In the rows, 128 means zero.
The rows below fall into families. The same turns and mirrors carry the whole set onto itself and the rows of a family onto each other. For each named row, which other rows are in its family? Write them in the order they are listed.
These 40 rows form 5 families of 8 rows each.
k839: [124 120 134 109 128 146 126 150 102 124 152 153 142 115 140 102 147 103]
k416: [147 118 146 157 131 129 108 145 137 133 131 114 166  71 109 114 132 146]
k389: [157 142 143 135 129 132 117 133 142 108 153 124 176 129  88 101 177 136]
k376: [129 112 118 108 126 145 140 156 127 118 164 140 139 106 139  97 158 124]
k620: [162 148 133 145 138 116 124 138 118 131 113  78 146 127  76 130 128 160]
k182: [153 133 124 143 143 118  97 121 105 111 126 130 133 121 150 137 122 153]
k259: [154 143 133 140 138 124  94 139 100 131 103  85 147 121  77 147 137 148]
k97: [152 148 116 137 136 129 127 141 136 101 140 118 180 127  87 110 178 143]
k841: [132 107 143 102 140 151 143 160 129 123 149 139 128 121 135  91 159 125]
k723: [146 115 159 153 128 121 123 167 127 135 134 113 182  98 110 107 130 152]
k293: [141 125 149 108 148 122 113 140  90 162 124 115 108 104 118 137 120 135]
k687: [127 115 150  99 136 136 138 155 125 134 128 125 122 120  61 113 159 114]
k303: [130 106 137 110 128 142 106 152  92 149 125 107 105 102 127 133 118 129]
k837: [137 135 105  90 133 142 126 149  89 117 134 110 120 158 106 130 162 127]
k325: [142 149 133 133 127 135 113 137 142  96 146 136 154 130  86 103 176 110]
k277: [158 133 123 135 137 125  83 141 117 121 119  99 132 119 154 126 134 166]
k527: [112 121 152 113 149 138 135 151 119 120 153 144 114 112 138 109 161 133]
k729: [143 109 132 103 131 136 107 143 105 144 125  85 101 118 132 135 127 151]
k203: [141 153 107 100 139 141 127 122  93 120 133 118 108 143 106 125 147 110]
k118: [132  98 144 113 122 144 143 169 114 133 137 105 160 114  67 121 159 116]
k151: [163 134 134 150 129 119  94 117 105 119 116  97 151 129  81 150 127 144]
k335: [138 130 119 104 147 151 136 147  97 104 126 114 110 161 124 123 157 126]
k251: [137 104 129  99 119 138 145 164 110 134 122 125 161 131  72 106 139 110]
k932: [140 135 128 150 131 114  95 129 121  97 136 110 152 129 150 131 121 153]
k288: [134 127 119  92 135 146 125 133  96 118 152 101 108 144 125 134 168 139]
k568: [159 112 157 148 123 119 102 131 139 137 138 122 170  87  92 118 128 143]
k263: [133 102 131 107 124 150 144 144 115 120 140 125 148 108  63 123 174 115]
k563: [157 106 136 154 126 128 102 153 137 121 108 124 171  85  92 113 141 142]
k963: [149 125 124 140 129 138 120 141 129  97 134 141 178 109  86 113 182 129]
k899: [151 156 107 133 143 126  91 124 112 116 128 122 126 115 148 124 136 158]
k279: [126 103 131  91 131 145 140 140 115 128 163 141 128 107 123 116 170 132]
k480: [164 131 124 153 128 129  85 145 118 113  97  85 152 123  95 133 137 148]
k733: [151 164 138 154 148 125 106 125 111 121 143 107 129 110 145 127 138 152]
k976: [154 129 126 136 117 112  96 134 128 112 111  92 159 137  73 135 120 133]
k969: [147 143 118 145 118 141 138 148 131  93 144 116 179 137 100  97 155 126]
k222: [144 110 157 136 120 114  93 153 142 129 132 137 171  96 100 109 134 123]
k19: [125 101 147 116 140 116 120 148 105 136 118 100 119 120 123 140 105 157]
k812: [123 139 122 112 147 137 139 131 105 101 130  98 101 154 112 135 147 145]
k513: [142 108 154 107 125 150 142 158 131 129 138 106 146 129  66 103 164 117]
k2: [138 100 134 115 140 137 122 144  92 133 109 111 103 122 126 138 110 134]

The rest of the family of k480: k277, k729, k288, k263, k563, k963, k279
The rest of the family of k2: k389, k182, k841, k151, k335, k568, k513
The rest of the family of k976: k687, k325, k527, k932, k222, k19, k812
The rest of the family of k259: k416, k376, k97, k303, k837, k118, k899

The rows below fall into families. The same turns and mirrors carry the whole set onto itself and the rows of a family onto each other. For each named row, which other rows are in its family? Write them in the order they are listed.
These 36 rows form 12 families of 3 rows each.
k289: [112 122 114 135 130 115  87 132  90  95 143 146 135 147  97 114 153 130]
k180: [131 103 124 147 126 118 100 137  92 113 135 140 124 140  80 137 150 144]
k439: [132 115 125 158 138 123 106 130  88  89 143 142 136 131 100 132 151 125]
k997: [136 150 140 116 148 112 134 160 126 131  95 124 136 111 128 126  92 134]
k399: [125 127 119 161 140 120 109 146  94  80 134 136 132 148 100 123 144 143]
k573: [124 125 110 152 130 130 101 144  87 101 134 138 130 133  78 131 156 139]
k713: [137 152 131  96 150 118 128 171 129 126 113 131 138 118 143 120 113 133]
k438: [138 139 121 102 140 119 131 166 117 134 104 124 140 107 137 132 105 120]
k125: [125 144 129 111 144 121 133 167 114 138 114 119 152 121 133 110  96 127]
k977: [118 155 136 110 146 123 125 160 132 119 100 109 127 121 146 121  99 134]
k738: [132 163 125 106 145 114 128 165 120 130  98 131 157 112 122 120 110 137]
k836: [ 99 148 139 124 116 145 121  69 131 128 126 123 104 119 123 135 128 126]
k857: [126 129 113 148 130 135 100 133  96  87 142 139 122 141  87 142 157 148]
k509: [109 160 138 134 116 140 137  71 136 129 114 134 110 127 102 136 115 134]
k520: [102 151 129 124 100 161 118  82 141 133 143 131 112 121 115 130 125 133]
k175: [131 117 116 153 120 134  97 146  98  97 157 145 138 129  99 131 147 139]
k15: [ 89 157 125 110 115 147 114  76 129 130 129 131 123 137 115 114 132 109]
k128: [130 142 135 106 133 137 119 169 131 135 124 124 140 107 144 113 101 133]
k120: [125 150 132 103 146 134 126 173 121 141  99 117 136 109 124 112 107 131]
k662: [134 129 113 146 133 121 108 132  96  90 148 153 131 142  94 138 160 140]
k771: [124 141 107 149 126 112 103 126  94  98 130 150 141 134  80 136 154 154]
k849: [103 163 135 112 118 165 132  84 142 129 123 124 106 133 113 126 126 138]
k450: [ 97 163 127 138 117 152 129  74 135 112 124 121 113 138 112 134 127 125]
k808: [129 136 148 107 151 122 125 159 122 128 109 121 132 110 146 108 105 130]
k663: [134 125 123 163 133 110 111 131  94  92 128 147 128 135  82 139 139 148]
k352: [113 147 128  91 142 116 104 161 119 129 110 120 142 120 140 111 112 113]
k447: [ 94 158 129 121 112 159 124  81 131 141 119 124 105 124  97 127 131 134]
k74: [134 133 137 103 142 124 122 165 122 147 101 115 138 112 124 131 104 120]
k340: [108 139 140 121 112 153 133  77 133 150 121 128 113 134  97 129 126 123]
k301: [106 166 129 111 116 148 132  75 143 130 129 135 109 130 119 135 131 131]
k504: [136 150 131 104 151 136 124 177 122 119 109 118 140 117 131 124 110 130]
k70: [130 110 109 144 121 112 106 129  90 102 138 150 118 138  94 136 151 151]
k877: [110 148 127 117 111 153 145  73 133 141 123 138 113 132 113 121 124 127]
k940: [101 174 127 116 113 141 132  77 138 138 113 138 125 127 103 123 125 145]
k576: [ 90 154 127 121 107 142 128  77 129 142 129 122 111 133 112 123 114 141]
k101: [119 123 104 154 123 115 101 131  84 101 145 134 137 138  89 141 141 137]

The rest of the family of k997: k509, k663
The rest of the family of k662: k713, k301
The rest of the family of k70: k438, k877
The rest of the family of k125: k576, k101
The rest of the family of k128: k520, k175
The rest of the family of k447: k573, k120

